In the rows, zero is written as 128.
Where one turn sends some rows of the set: a few examples, then the rows asked:
let: [133 144  89 116 125 107 110 144 112 124 126 134 124 154  84 134 148 124
 137 120]
kinu: [103 124 116 134 107 118 136 116 171 101 126 113 109 147  95 123 129 129
 135 107]
Bigiv: [112 124 112 143 113 110 136 117 174 117 126 118 119 135  93 142 128 147
 150 115]
sib: [128 143  86 128 130 123 125 153 103 132 121 122 120 160  93 146 151 126
 129 138]
devom: [121 148 109 148 152 130 120 114 129 108 110 147  99 144 123 112 115 126
 138 114]
fod: [117 162  98 161 110 125 132 156 131 114 148 128  87 136  80 142 173 140
 130 129]
Rede: [ 94 175 123 143 138 125 138 137 133  75 133 151 109 132 121 124 146 147
 118 127]
buki: [ 92 171 109 150 141 127 150 145 141  77 135 145 101 141 121 115 133 147
 106 138]
nez: [130 134  94 121  99 105 141 121 120 123  98 172 130 121 111 131 136 133
 114 136]
gid: [140 152  96 142 123 111 159 140 136  99  95 153  75 128  75 125 147 141
 112 141]
zin: [153 160 118 142 138 103 159 131 137 120 132 143  90 138 140 107 158 151
 119 138]
bino: [123 124  90 131  93 125 154 127 116 123  90 163 119 130 114 113 141 130
 107 136]
rela: [110 147 102 145 126 100 139 150 147 112 151 111 135 119 116 123 153 174
 105 112]
Rif: [119 126 106 131 148 106 125 112 137 136 125 145 135 137 132 108 148 122
 110 128]
Ragan: [124 128  95 131 102 126 148 133 108 122  96 172 124 144 107 110 134 127
 107 141]
sama: [134 121 107 122 105 113 155 131 109 130  99 167 130 129 107 122 139 133
 114 132]
niti: [147 170 112 137 116 105 142 127 142 118 133 142  90 132 149 105 151 147
 125 130]
tal: [117 115  93 119  99 128 142 135 113 130  91 155 115 136 109 111 129 130
 110 128]
nesin: [111 124  96 162 109 150 139 154 141 132 158 129 107 153  95 117 122 149
 121 124]
Poz: [126 124 113 140 125 126 170 118 130 112 137 144  99 126 119 112  97 133
 116 113]
lugef: [119 118  92 158 115 146 136 158 138 144 151 140 101 155 102 128 121 139
 112 130]
kene: [137 138  99 118 115 110 110 150 121 132 122 132 115 165  89 132 150 128
 139 119]
Bala: [128 120  93 142 106 152 130 136 148 128 152 144  93 157 100 124 121 126
 105 121]
sogi: [145 165 109 143 134 107 156 130 145 123 138 134  92 136 142 125 154 155
 136 148]
mebit: [134 137 104 153 110  88 150 136 154 146 141 129  97 133  95 128 173 133
 108 142]
Bevil: [102 137  91 152 125 117 153 138 138 111 139 100 133 121 108 129 146 163
  86 124]
bugeb: [105 154  98 146 124 102 147 158 158 112 137 117 130 103 118 122 155 167
 105 126]
tubod: [123 111  93 150 117 144 143 163 149 134 148 135 105 152  88 126 119 142
 113 123]
Ziku: [ 92 167 101 133 140 128 154 134 122  74 134 146 101 136 122 106 142 148
 114 141]
Vud: [137 150  81 142 122 117 166 125 137  96 100 137  74 129  85 121 140 143
 102 144]
Rade: [ 97 128 116 141 117 103 136 116 171 101 129 115 108 146 106 115 124 142
 125 101]
zanos: [129 137  96 130 134 124 111 154 111 127 117 130 118 162  82 137 154 124
 126 119]
Kize: [144 151  79 134 133 101 162 150 128 102 101 148  90 125  79 123 148 154
 118 144]
kug: [112 138  95 147 126 107 141 146 151 122 143 114 135 104 111 124 145 175
 103 117]
pize: [ 92 120 119 140 110 122 133 118 168 102 122 120 124 147  97 117 132 141
 131 107]
rezut: [151 163  99 142 121  97 139 127 139 119 119 158  89 139 141 102 156 146
 128 131]
Donar: [107 124 126 147 125 118 136 125 167 108 120 110 115 141  91 131 130 148
 140 102]
dani: [124 131  86 121 125 112 109 152 132 128 135 136 130 156  87 132 155 122
 138 118]
Fanob: [136 152  84 136 140 101 165 145 138 105 108 143  78 128  78 127 139 146
 122 152]
kipib: [ 93 173 108 135 130 124 123 126 141  79 141 151 111 132 129 126 137 138
 106 128]
Fune: [126 114 113 149 108 146 137 148 148 135 160 148 105 154  95 125 127 132
 111 119]
Galif: [142 161 117 131 116 101 152 123 149 113 119 145  90 134 141 102 157 151
 126 136]
ves: [ 81 165 103 148 140 123 146 133 131  74 136 143 110 143 118 120 143 142
 108 138]
Ripos: [115 142  95 133 106 132 167 153 106 108 163 143 111 115 100 131 156 142
 106 131]
Sal: [106 137 109 150 129 111 151 144 151 110 145 118 133 113 110 119 154 162
  80 118]
dabon: [108 146 106 145 136  93 117 127 157 127  93 122 113 122  99 128 167 132
 119 129]
Vasaz: [139 151  85 138 119 100 169 153 128 114 107 145  88 135  71 124 138 138
 126 153]
suto: [105 140 100 136 112 140 157 144 114  90 114 135  97 109  87 135 115 140
 122 112]

buki moves to Ragan
nesin moves to Ziku
Where do these go?
sogi moves to sib
lugef moves to ves
Rede moves to sama
Ripos moves to suto

Where one turn sends some rows of the set: a few examples, then the rows asked:
Paliv: [149 113 138 142 130 130 120 125 160 133 121 118 115  92 123 105  87 129
 143 163 130 109 102 132 118]
geg: [139  95 140 135 120 163  97 166 152 147 115 173 103 130 134 135 122 115
 132 186 100 120 108  85  97]
vago: [158 118 130 170 156 155  58 142 148 144 140 124 139 112 161 134 117 105
 159 174 113 123 147 134 109]
daza: [159 104 128 161 156 155  49 146 160 142 131 131 130 101 157 131 120 112
 162 187 123 128 128 127 105]
gigib: [148 119 130 158 127 127 121 123 150 136 130 121 119  90 121 110  94 128
 149 151 125 101 109 137 125]
Peleb: [103 118 140 170 132 141 126 147 146 141 128 113 108 103 145 103 101 123
 146 127 119  92 101 107 116]
sukif: [145  88 117 147 161 153  90 155 157 167 144 157 128 120 117 154  98 103
 152 176  95 133 140 131 100]
sapif: [129  80 129 131 167 162  88 167 168 163 132 151 119 125 128 143  93 103
 144 183  99 140 127 114  89]
Velo: [114  80 131 137 167 166  90 175 165 166 132 149 115 130 135 141  96 102
 144 173  97 135 126 103  87]
girin: [166 110 110 165 140 174  84 149 137 132 129 141 127 110 126 155 123 106
 136 177  92 117 128 102 121]
subuv: [104  84 129 150 165 166  93 179 158 169 138 150 116 132 139 144 102  99
 148 161  92 128 129 101  89]
Benem: [113 114 162 160 130 144  82 163 148 167 138 158 117 144 178 117 120 110
 158 158 110 114 140 115  87]
fizap: [138 121 121 163 116 122 115 129 151 137 147 126 128  91 143 114 103 121
 156 135 132  90 112 133 118]
Bug: [119 121 123 170 119 128 116 138 148 137 146 122 124  95 152 113 107 118
 156 123 129  85 109 122 115]
vevov: [135 110 141 126 126 132 111 136 171 126 125 113 118  99 153  99  86 121
 139 158 141 107  99 119 101]
Ril: [135 109 145 134 134 136 120 134 166 131 114 113 108  97 132  98  84 128
 138 164 132 111  95 119 111]
kiro: [127 116 145 152 123 170 111 164 133 149 128 155 115 151 148 139 116 103
 127 160  84 110 137  88 100]
tunus: [166  98 113 152 135 169  80 153 147 135 121 154 118 106 122 150 126 112
 138 188 101 121 112  98 115]
lan: [116 122 132 178 129 135 127 139 141 143 136 118 114  99 136 110 103 124
 152 126 118  89 108 120 123]
Kigi: [154 119 117 170 140 176  94 151 128 136 135 136 130 126 137 153 120 101
 132 163  84 112 141 100 119]
Dava: [149 113 134 132 121 124 111 126 168 128 131 120 124  94 143 105  88 122
 144 159 140 105 105 132 108]
takem: [104 113 138 149 127 140 114 151 161 131 131 109 114 102 166 100  98 117
 144 133 133  94  98 102 102]
Linor: [107  88 123 162 163 162  95 175 150 173 146 154 120 131 135 149 107  99
 153 152  88 123 136 108  95]
kigob: [136  92 115 160 160 154  92 158 150 171 151 158 129 122 120 156 104 101
 156 163  90 126 144 128 103]
rivav: [102 112 148 154 135 144 125 150 155 137 119 110 103 106 147  97  94 124
 140 139 123  99  94 102 109]
Dinu: [138 122 132 164 133 174 105 158 127 143 134 142 126 142 145 147 116  99
 128 156  80 109 145  95 110]
pazor: [147  93 136 151 149 150  49 156 168 147 124 145 117 101 158 124 125 117
 164 192 128 129 112 117  97]
gel: [144 126 141 174 148 152  71 145 140 152 147 129 139 130 169 131 115 103
 157 160 106 117 159 133 104]
giri: [116 109 150 139 136 142 122 144 163 133 113 110 103 103 142  95  87 126
 136 154 129 107  91 107 108]
Guni: [155  92 126 140 126 164  85 159 154 140 115 167 108 114 125 141 125 116
 137 192 104 123 105  91 105]
Bef: [135 123 129 173 127 128 124 128 142 141 136 121 119  93 126 113 100 126
 153 135 120  93 111 132 127]
kava: [106 117 130 165 124 135 115 148 152 135 141 115 118 100 163 107 105 117
 151 123 130  87 103 108 109]
nek: [114 100 160 151 130 143  72 168 161 165 129 165 108 132 173 114 124 116
 161 172 119 119 121 108  84]
Dum: [128  91 149 147 138 146  59 165 169 157 123 160 108 114 165 117 126 119
 163 185 127 126 109 109  88]
sokos: [120  92 117 166 160 158  94 167 147 173 151 157 126 126 128 154 108 100
 156 153  88 122 143 119 101]
Monen: [150 117 126 146 117 120 113 124 159 133 140 125 128  91 139 111  95 122
 151 150 137  98 111 138 114]
kifi: [143  84 123 135 164 157  88 158 165 164 137 153 125 121 120 148  94 103
 147 184  98 139 133 124  94]
muk: [128 105 149 140 118 165 107 167 144 150 120 168 106 145 144 134 118 109
 128 172  92 115 122  84  95]
gemo: [116 110 143 133 129 139 112 147 169 127 125 109 114 102 163  98  90 118
 138 148 138 103  96 106  99]
Tam: [126 125 154 170 137 148  81 153 140 161 146 144 130 143 176 125 116 105
 157 153 104 112 156 126  95]

Tam moves to daza
sapif moves to Linor
Where do these go?
Monen moves to gemo
rivav moves to Bef
geg moves to Dinu

Where one turn sends some rows of the set: a few examples, then the rows asked:
doko: [147 115 130 123 125 131 154 127 106 119 104  97 130 131 146 126 125]
Loni: [127 157 137 118 103 129 143 153 110 131 116 102 124 129  96 129 133]
sab: [123 161 132 123 101 134 126 142 109 124 128  95 142 126  96 124 131]
tonit: [131 131 146 143 137 112 136 135 151 135 156 158 101 136 123 132 130]
Tol: [125 125 102 122 128 143 133 106 134 122 105 109 152 111 131 128 104]
Mab: [125 129 128 107  99 127 148 149 129 140 102 110 111 129 106 129 149]
balev: [135 120 139 150 144 118 121 113 147 123 165 149 123 132 143 125 126]
Muri: [110 154 110 117 111 139 131 131 138 134 109 115 140 111  92 132 110]
vit: [130 129 139 151 138 119 113 114 148 122 172 147 128 131 133 123 126]
Pevof: [139  99 121 112 115 131 148 124 126 128  99 104 125 128 145 124 142]
fanud: [112 150 106 121 114 143 122 119 137 127 115 109 152 110 101 128 108]
pum: [129 114 114 121 107 138 114 109 124 117 125  92 156 121 135 115 141]
tozam: [125 139 141 150 133 118 111 120 149 126 174 148 125 130 121 124 129]
bim: [129 119 105 118 131 140 146 113 135 126  95 113 138 114 134 132 105]
pof: [123 146 142 147 121 120 130 131 148 130 169 152 101 135 119 136 139]
Fev: [122 147 140 150 121 123 120 124 147 125 175 148 112 133 120 132 138]
Lavo: [123 144 144 146 131 116 117 129 150 130 171 152 117 132 113 127 130]
moze: [124 142 137 153 123 125 114 115 146 121 178 145 120 131 130 129 136]
geb: [144 119 125 127 123 136 136 116 105 112 117  90 148 127 146 120 123]
mok: [134 111 125 108 110 126 155 139 128 136  95 109 112 131 128 128 146]
gopel: [135 142 137 116 111 127 159 153 109 132 104 105 112 133 110 132 131]
Fite: [135 134 124 130 115 138 121 115 105 110 129  86 159 123 132 117 125]
fem: [134 123 137 152 134 124 127 110 145 119 167 146 115 134 150 131 133]
rofaz: [126 151 127 129 106 137 116 126 107 115 133  88 156 124 111 119 128]
fizup: [134 127 142 146 132 119 142 125 147 128 158 154  95 137 140 136 137]
vasof: [119 133 116 121  97 138 107 119 125 122 131  93 157 120 113 116 144]
Fazef: [144 124 134 117 121 127 162 142 108 127  98 103 115 133 132 131 128]
Vuta: [136 122 145 143 143 112 138 127 150 132 154 156 103 136 136 132 128]
boda: [129 131 136 154 129 125 118 109 145 118 175 144 122 132 141 129 134]
Dip: [117 143 126 110  91 130 131 147 130 138 115 106 124 127  93 126 149]
Rik: [114 149 112 113 114 137 145 137 138 139  99 120 126 114  96 136 111]
zetuv: [137 101 116 118 115 135 131 111 124 120 111  97 143 125 147 119 141]
mos: [118 137 102 123 120 145 122 109 135 122 113 107 157 108 117 126 106]
tunuk: [124 140 146 144 132 113 127 135 151 134 163 156 106 134 115 130 131]
vose: [128 137 143 145 126 119 139 131 148 131 161 155  95 137 127 137 139]
kir: [122 136 112 112 122 136 156 134 139 138  91 122 120 116 110 137 109]
vipeb: [114 145 121 116  91 134 114 134 128 130 127  98 143 123  96 120 148]
nop: [138 117 141 147 145 115 131 118 149 127 158 152 112 135 143 128 126]
zinis: [128 123 109 114 129 137 156 124 137 133  89 118 126 116 126 136 107]
mov: [136 121 139 149 135 121 137 117 146 123 162 150 104 136 149 133 135]

boda moves to moze
gopel moves to Fazef
Where do these go?
vasof moves to vipeb
bim moves to Tol
Vuta moves to nop

